In the rows, zero is written as 128.
A single turn carries every row of the set below to another of its rows. Some are shown first; where does it send the rows asked next?
Puv: [ 95 123 112 151 139 148 167 111 158 130 115 136 121 154 132 110 138 138
 124  94]
laf: [122 117 144 150 153 140 124 111 135 135  81  99 140 143 132 126 136 153
 114 128]
sop: [131 135 133 167 138 138 127 100 162 130 144 125 123 153 122 128 113 149
 136 123]
Doved: [113 135 135 166 138 112 157 136 116  97 125 121 151 132 141 117 147 124
 168  95]
mip: [121 126 126 147 132 142 157 111 158 151 103 118 121 155 139 100 147 134
 138  81]
zugek: [106 144 144 138 162 125 143  99 141 121 102 134 124 146 139 135 171 101
 123 108]
der: [128 137 133 148 125 133 137 101 146 121 100 127 147 152 140 111  97 122
 161 111]
fid: [162 138 115 140 151 121 119 135 140 120 117 154 110 139 131 130 152 133
 143 111]
bov: [117 121 132 173 144 105 163 132 116 108 146 126 142 125 131 122 145 139
 155 100]
Mis: [104 135 120 164 135 131 161 115 156 110  87 119 169 151 107 124 138 128
 157 125]
Tem: [121 126 148 135 161 108 153  94 132 142 101 135 123 133 138 128 162 107
 124 105]
Gira: [137 127 129 149 127 138 138 124 155 138 102 113 180 161 114 118 156 140
 155 117]
Fipo: [ 98 119 145 167 150 120 166 123 164 120 106 117 137 134 109 136 132 150
 148 134]
tona: [110 120 132 160 159 141 128 106 140 120  81  99 132 144 120 136 134 150
 115 127]
tir: [143 153 113 150 150 110 144 127 134 105  99 162 113 130 135 117 139 120
 142 123]
naraz: [136 149 108 170 132  91 139 151 133 115 105 117 142 165 118 135 149 139
 152 110]
Pupuz: [118 121 114 163 152 140 132  97 132 122  78 104 149 148 113 128 134 143
 114 125]
nupu: [152 137 117 152 157 106 139 128 137 118 115 157 100 125 127 128 140 133
 139 119]
Rig: [115 130 120 136 160 134 133  96 139 122 114 140 134 155 123 144 175 105
 121 100]
Bizok: [146 129 120 132 145 107 117 102 128 114 125  97 140 161 134 143 169 125
 139 118]
pidup: [130 109 154 152 142 127 143 130 162 149 122 111 149 143 116 130 149 163
 146 126]
kaz: [108 117 110 143 132 145 164 110 152 138 100 132 131 155 134 105 136 130
 138  81]
vas: [118 136 120 160 139  90 144 161 133 104  99 123 132 157 127 143 134 141
 156 110]
Gep: [128 140 132 167 136 125 138 139 124 103 136 112 151 145 137 123 164 128
 168  88]
gad: [110 125 129 136 153  90 154 100 119  97 116 116 132 138 142 136 141 124
 132 139]
rodi: [116 125 123 160 135 128 148  95 146 120 125 141 137 144 124 120  92 138
 141 124]
Fakid: [130 126 130 174 143 117 143 135 123 114 156 117 142 138 127 128 162 143
 155  93]
vesul: [121 130 129 153 138  89 145 165 129 117 117 133 139 152 134 136 136 155
 140 123]
Lipar: [141 147 144 154 128 143 115 105 161 131 120 113 133 161 138 119 119 134
 156 110]
lon: [130 111 123 133 159 116 143  91 130 144 113 140 134 141 122 137 166 111
 122  96]
Bis: [153 153 112 138 145 125 125 134 136 108 102 158 124 143 139 120 150 120
 145 115]
zap: [121 137 120 128 144 107 132 103 122  90 100 105 146 157 145 138 153 109
 148 122]
fami: [108 132 129 155 139 146 160 113 165 144 119 122 111 154 136 106 150 142
 124  94]
Dolu: [136 118 129 140 153  91 138  98 125 121 139 106 127 142 132 142 157 139
 123 134]
muti: [129 118 126 152 147 138 129 102 127 136  78 104 156 147 125 118 136 147
 113 125]
koma: [138 143 117 164 131  90 140 157 129 128 123 127 147 161 126 128 150 154
 136 122]

Pupuz moves to tona
vas moves to vesul
Fipo moves to pidup
And these:
fid moves to Bis
mip moves to kaz
zap moves to gad
Doved moves to bov
zugek moves to Tem
sop moves to Lipar

A single turn carries every row of the set below to another of its rows. Some are shown first; where does it send the rows asked next?
fuze: [106 152 168 114 140 115 161 134  95 114 137 109 164 131 142 164 135 136
 164 156 111 115 133 155 150 124 130 163 170  97 107 114]
rad: [128 138 177 132 130 131 133 137  71 132 134  78 119 107 147 145 131 103
 140 147 103 104 153 134 146 127 139 119 123 120 135 126]
paz: [139 128 171  98 128  92 118 139 107 137 117 102 152 113 109 191 144 110
 136 145 115 108 164 138 119 148 133 129 156 103 138 125]
vemap: [ 97 118 168 103 129 129 127 136 103 123 120  97 144 117 126 182 152 105
 167 139 101  92 151 154 133 140 140 151 141  84 110 136]
Taf: [124 139 156 115 114 132 118 131 136 127 119 128 130 127 115 169 130 131
 143 137  89  78 143 110 157 153 137 141 144 117 155 112]
Fut: [112 162 133 131 161 127  96 147 105 144 125  88 157 112 145 170 153 131
 158 147  91 124 117 143 131 142 160  88 160  93 135 112]
Pafu: [117 161 130 106 171 114 105 116 115 132 119 126 148 124 146 168 170 124
 145 182 121 119 138 156 140 145 136  99 150 130 135 122]
zoke: [122 136 182 135 128 126 135 137  80 128 129  89 119 108 152 145 134 104
 129 144 104 117 147 132 147 123 134 116 116 121 146 127]
zodi: [ 94 151 134 132 174 114 102 126 130 124 122  96 151 145 138 162 130 140
 145 139  84 119 128 146 153 141 174 117 162 129 136 110]
nutu: [ 89 154 155 107 152 119 139 143  99 134 108 129 141 128 143 146 167 142
 132 137 140  94 136 102 150 133 130 134 118 119 135  98]
gike: [116 149 132 124 161 122  96 123 131 132 128 113 160 127 152 162 152 133
 149 165 125 120 153 156 137 142 150  91 155 127 158 112]
Zaveg: [136 144 144 105 116 104 142 145 104 141 125 112 158 141 101 178 159 129
 152 144  85 133 101 118 150 134 136 135 138 114 133 112]
mar: [ 92 142 157  96 116  94 148 132 103 133 132 107 153 127 109 153 170 136
 146 136 131 122 125 112 140 122 164 144 152 132 131 117]
Guker: [110 136 173 120 111 137 125 156 116 110 139 121 143 119 124 137 132 107
 151 139 103 103 134 115 142 124 117 108 121 120 151 105]
Lidu: [110 187 126 140 145 127 106 126  92 136 125  95 141 100 144 167 148 134
 151 145  84 120 120 124 128 150 153  97 154 113 131 109]
giram: [ 90 158 153 124 167  98 100 122 122 106 114  96 144 127 148 170 117 137
 141 152  78 122 140 152 160 150 144 118 161 128 132 107]
noza: [ 91 157 158 112 154 110 142 137 104 134 112 132 141 119 136 146 169 151
 136 124 139 101 139 104 143 132 137 141 124 117 125 100]
Vak: [113 148 170 116 144 130 153 133  89 106 138 113 156 123 138 166 141 133
 168 157 109 117 133 157 155 126 132 162 169  90 110 127]

mar moves to vemap
fuze moves to rad
gike moves to zodi
And these:
zoke moves to noza
Zaveg moves to paz
giram moves to Lidu

A single turn carries every row of the set below to another of its rows. Some are shown first; where does it send the rows asked next?
Refa: [ 97 122  97 137 127 135 113 125 157 135 109 145 115 114 139 133 125]
pepa: [127 142 109 110 126  73 116 129 128 114 125 123 116 137 140 105 106]
zal: [139 144 129 141 118  94 141 139 128 162 147 116 130 136 146 127 126]
fula: [ 91 123  99 136 126 140 120 138 125 128 107 124 140 134 142 128 130]
Lige: [143 126 121 146 127  70 141 124 140 142 124 118 111 136 133 134 121]
dasir: [127 129 130 112 142 140 139 129 129  94  96 132 106 120 140 112 106]
Tet: [139 142 121 124  96 106 134 126 135 107 131 109 121 110 109 103 119]
teku: [146 153  95 113 112 115 121 119 138 138 162 117 119 131 138 114 112]
zete: [118 123 129 110 138 124 163 132 133 140 150 138 126 121 117 150 119]
Piran: [101 122 109 152 127 132 115 116 128 112 128 144 126 123 142 141 144]
Tok: [121 109 113 118 131 114 144  87 114 150 115 128 107 138 138 133  97]
Zil: [134 147 125 117 135 169 142 121 128 112 129 127 112 122 141 119 116]
Sura: [102 113 153 133 116 121 150 123 137 132 129 142 125 140 139  98 100]
vebi: [129 141 115 111 160 140 131 117 133 109 124 140 102 141 157 125 106]
dure: [148 116 126 145  97  98 141 137 141 155 119 112 123 122 135 113 113]

teku moves to Tet
dasir moves to vebi
And these:
fula moves to Refa
Tok moves to zete
Lige moves to zal

